One vector is turned by the same rotation once a step. Each row is the vector after some number of steps, and that number follows the row.
The counts run from 0 to 534.
[127 153 157 124 155 145 116 167 122 160 120 172 139 194 161 184 140 150
 161 140 130  74 114 109 117 181 171 148 151 120 146 135 135 131  98 138
 124 142 118 143 144 146  82 126 144  97 132 136 120 130 160 124 112 109
  78 123 152 141  88 155 160  89 146] => 201
[ 81 102 145 129 125 148 171 136 112 120 147 122 143 161 156 136 136 151
 110 131 106 117 141 109 114 126 148 119 148 136 123  97 162  81  85 153
 141 104  73  92 152  82 100 125 113 115 130 148  91 149 152 136 157 128
 134 168 169  86  68 137  97 101  81] => 442
[179 140 139  92 110  81 139 136 153 127 120 137 103 133 128 134 147  92
 139 120 175 105 160 134 122 163 102 116 109 117 170 137  98 138 168 104
 103 134 181 188 112 158 148 137 106 112 132  91 130 121 133 183  87 148
  79 108 120 131 142  96 138 116 165] => 373
[139 129 134 100 153 143 134 148 108 152 128 151 152 174 174 170 118 152
 141 132  93  79  82 143 105 171 177 146 140 127 165 161 118  97 104 144
 145 102 118 114 132 109  95 137 119 123 124 130  99 143 194 149 161 126
  79 160  99 172 114 132 114 137 141] => 326
[116 108 117 111 149 129 108 113  98 164 132 140 130 121 125 122  89 130
 127 120 143 160 115 143 103  73 164 139 108 127 162 137 140  80 146 150
 138 103  97 142 100 104 116 146 169 116 115 160 179 148 139  69 128 153
 175  84  98 155 134  88 193 133 144] => 344
[157 144 182 118 126 132 121 111 140 137 129 171 132 180 186 148 129 148
 161 139 130  93  94 108 152 168 185 137 123 125 126 149  94 140  97 118
 139 121 140 154 157 167  82 135 135 103 108 121 125 130 171 150 109 136
 104 155 137 171 114 121 160  82 158] => 488
[150 101 102 132 121 119  98  79 142 103 121 148 113  91 123  92 103 132
 128 130 144 175 110 163 150  72 132 110  90 136  99 136 108 131 145 118
 155 106 149 140 102 121 142 131 141 156  97 136 190 113 106 108 111 142
 188 119 103 172 188 122 147 166 142] => 512
[170 183 138 114  84 153 114 137 144 133 132 102 107 110 101 123  80 101
 147 124 124 102 136 128 141 124 128 160 125 130 152 171 102 118 151 114
 111 182 158 183 108 179 144 139 137 125 121 102 170 119  92 134 123 134
  75  96 100 138 137  82 149 141 161] => 500
[142  79 129 123 114 110 102  98 134 139 147  81 125  86  92  89  96 118
 124  74 160 171 175 158 155  73 106 100 118 142 143 111 133 107 139 155
 117 123 140 162 115  94 160 131 122 140 153 118 155 126 105  80 117 162
 182 104 130 137 136 109 128 134 131] => 260
[131 128 119 143 111 139 106 135 108 158 144  29 153  73  82 116  96 120
 116  84 103 133 145 148 136 127  93 138 147 123 149 135 121 128 137 151
  93 152 123 127 133 124 157 140 111 145 172 114  89 137 116  88 187 142
 132 117  99 115 123  95  93 159 119] => 421
[192  94 166 108  88 135 120 118 155 119 144 146 121 154 163 144  97 138
 165 103 139 100 124 167 162 150 169 104 117 147 140 141  84 104  91 140
 145 105 166 183 126 121 109 141  93 130 118 109 147 117 151 158 117 166
 105 163 136 184 114 125 109 133 151] => 243
[ 71 112  93 161 186 119 108 149  97 143 109 166 150 128 130 147 155 139
 115 148 138 155 108 119  88 120 123 132 124 112 105 102 166 140 134 128
 138  97  86  81 123 114 106 132 160 123 126 178 131 143 131  71 131 106
 188  95 139 104 145 153 165 132 111] => 184
[138 150 110 142 101 146 113 153 117 149 137  35 142  80  78 124  95 110
 117  95 102 120 148 146 133 137  86 146 147 122 141 140 122 131 135 144
  93 163 129 126 131 140 158 137 104 149 165 107  95 125 105 104 182 129
 100 112 100 109 127 103  82 169 119] => 419
[ 93 146 112 120 175  92 137  92 109 132 104 174 126 130 150 104 167 129
 103 161 144 162  94  93  95 106 137 139  98 106 124 135 134 147 166 100
 138 107 100  97 124 146 122 129 168 105  99 153 130 153 146 125 109 118
 178 110 109 123 167 108 201  98 135] => 473
[108 100 139 142  95 114 174 109 152  75 137 121 109 124 136  95 167 131
 101 129 140 149 170 109 145 117  90  85 122 130  82  83 137 138 117 116
 133 105 125 106 153 114 138 113  97 132 130 124  99 128 116 174 120 134
 164 174 176  71 117 144  80 103  85] => 274
[137 122 105 161  87 136 127 101 154  71 130 151 105  87 125  93 115 119
 118 152 145 165 119 136 145  89 113 111  88 130  56 119 107 134 129  94
 155 109 138 130 120 148 138 136 128 151  85 148 183 117  76 132 118 135
 179 127 129 114 169 117 123 159 114] => 516
[164 136 192 134  59 162 137 101 160  97 156 131 115 147 166 121  89 135
 153 132 125 101 130 109 175 135 168 119 116 142  92 136  88 110  75 116
 138 121 135 166 157 164 101 139 118 114 105 129 145 128 125 155 126 161
 120 167 152 132  91 100 130  96 127] => 238
[ 95 103 113 172 167 103 109 108 121 125 113 132 157 113 130 114 177 145
 111 129 129 165 118 119 145 137  99 105 126 118  71  91 139 204 124 116
 120 108 123  75 157 127 129 116 127 147 146 142  89 123 135  97 128 109
 199 145 148 115 158 172 115 119 109] => 21
[118  93 108 135 147 122  99 115  95 168 137  60 161  89  96 109 104 135
 110  83 107 161 132 157 133  96 111 127 137 130 152 123 138 121 135 164
 115 119 110 104 128  80 148 132 122 152 164 130 102 140 138  65 178 140
 177 122 100 149 140 118 109 157 121] => 425
[141  93 174 141  58 140 151  90 158  78 159 114 112 124 150  97 107 136
 125 116 134 138 157 120 172 104 132  91 112 144  77 101 114 107  86 130
 143 102 125 145 153 125 119 134 104 130 114 130 135 128 114 153 125 164
 167 179 167 109 100 112 101 103 101] => 523
[ 98 145 114 126 180 133  94 155  97 187 120 128 140 135  99 142 120 123
 131 123 143 132 132 116  96 103 139 160 139 121 174 134 168 115 154 151
 109 157  97 138 113 122 121 129 179 107 148 150 152 136 125  52 119 111
 138  58 123 132 119 124 196 111 148] => 465
[139 131 124  97 154 141 134 151 106 156 120 160 146 170 168 171 118 150
 145 137  97  84  86 151 101 169 174 148 142 125 173 159 112  91 109 138
 147 106 120 115 120 109 101 134 120 125 116 131 108 138 185 150 155 123
  76 152  97 172 121 136 119 150 144] => 327
[138 122 171  99 108 147 155 141 128 134 151 157 125 183 171 159 106 140
 147 127 131  90 126 117 112 142 182 133 129 139 162 135 128  55  91 142
 145 102 102 161 137 114  85 149 128  92 112 140 135 150 165 146 126 156
  93 144 147 132  69 100 145  97 128] => 76
[109  97 118 161 103 100 148 111 150  76 125 134 120 102 129 104 168 124
 103 140 155 162 148 121 134 126  80  85 104 123  62  85 128 163 129 100
 131  92 133 109 143 133 138 130 100 143 125 136 114 123 107 152 120 134
 191 150 164  73 146 141  93 127  94] => 271
[107  97 125 131 158 148 133 186 114 143 128 162 148 185 157 192 135 157
 143 134 120  89 121 142 102 173 153 122 158 136 139 109 151  98  85 155
 143 105 106 116 132  85  86 126 114 123 137 148 110 132 161 123 135 114
 100 141 160 125  82 176 102 128 107] => 447
[ 93 158 134 134 129 166 163 138 137 107 128 119 127 164 137 125 154 151
 116 144  76 102 134  99 144 134 130 130 173 141 104 121 157 131 102 137
 135 160 106  81 154 111 126  89 117 138 138 116  90 119 130 162 141  83
  90 179 159 107  96 188  77 109  89] => 31
[100 178 101 142 138 158 114 143  89 164 131  73 147  91  92 120  96 119
 112 131  88 128 112 108 104 104 122 180 138 113 149 157 146 112 148 135
 111 164  83 103 121 145 138 138 160 130 135 142 120 146 111  78 177 112
 123  85  84 107 124  92 150 152 126] => 52
[108 137 122 140 104 116 153 115 137  87 126 187 109 122 154 118 137 118
 112 173 157 145 118  99  96 110 133 130  79 114  86 113 125 114 133  88
 153  88 103 125 126 163 104 155 150 107  76 169 165 149 108 148 109 141
 170 113 140  78 140  92 175 117 117] => 353
[ 93 150 120 146 142 146 102 116  82 174 136  81 160  95 114 114  94 130
 109 123 100 141 103 109 114  96 142 169 128 115 142 147 141 112 135 138
 116 136  74 101 138 136 121 146 168 123 135 160 115 157 129  57 179 129
 167 100  92 119 124  82 171 128 125] => 55
[105 160 100 121 155 138 120 148 109 166 122  62 136 111  73 116 133 117
 112 105 103 130 162 127 125 112  91 148 171 127 162 133 163 139 167 154
  90 193 115 102 122 108 170  97 133 141 173 101 106 119 111  96 142  87
  98  93 115 121 128 149 109 135 124] => 297
[ 94 101 111 177 170 113  88 117 120 136 119 120 157 112 113 115 160 146
 119 118 137 167 126 126 151 121  96 110 133 121  78  91 153 193 121 134
 117 124 117  90 153 121 133 111 136 147 157 139 109 120 118  69 129 108
 204 124 153 122 152 182 126 123 112] => 19
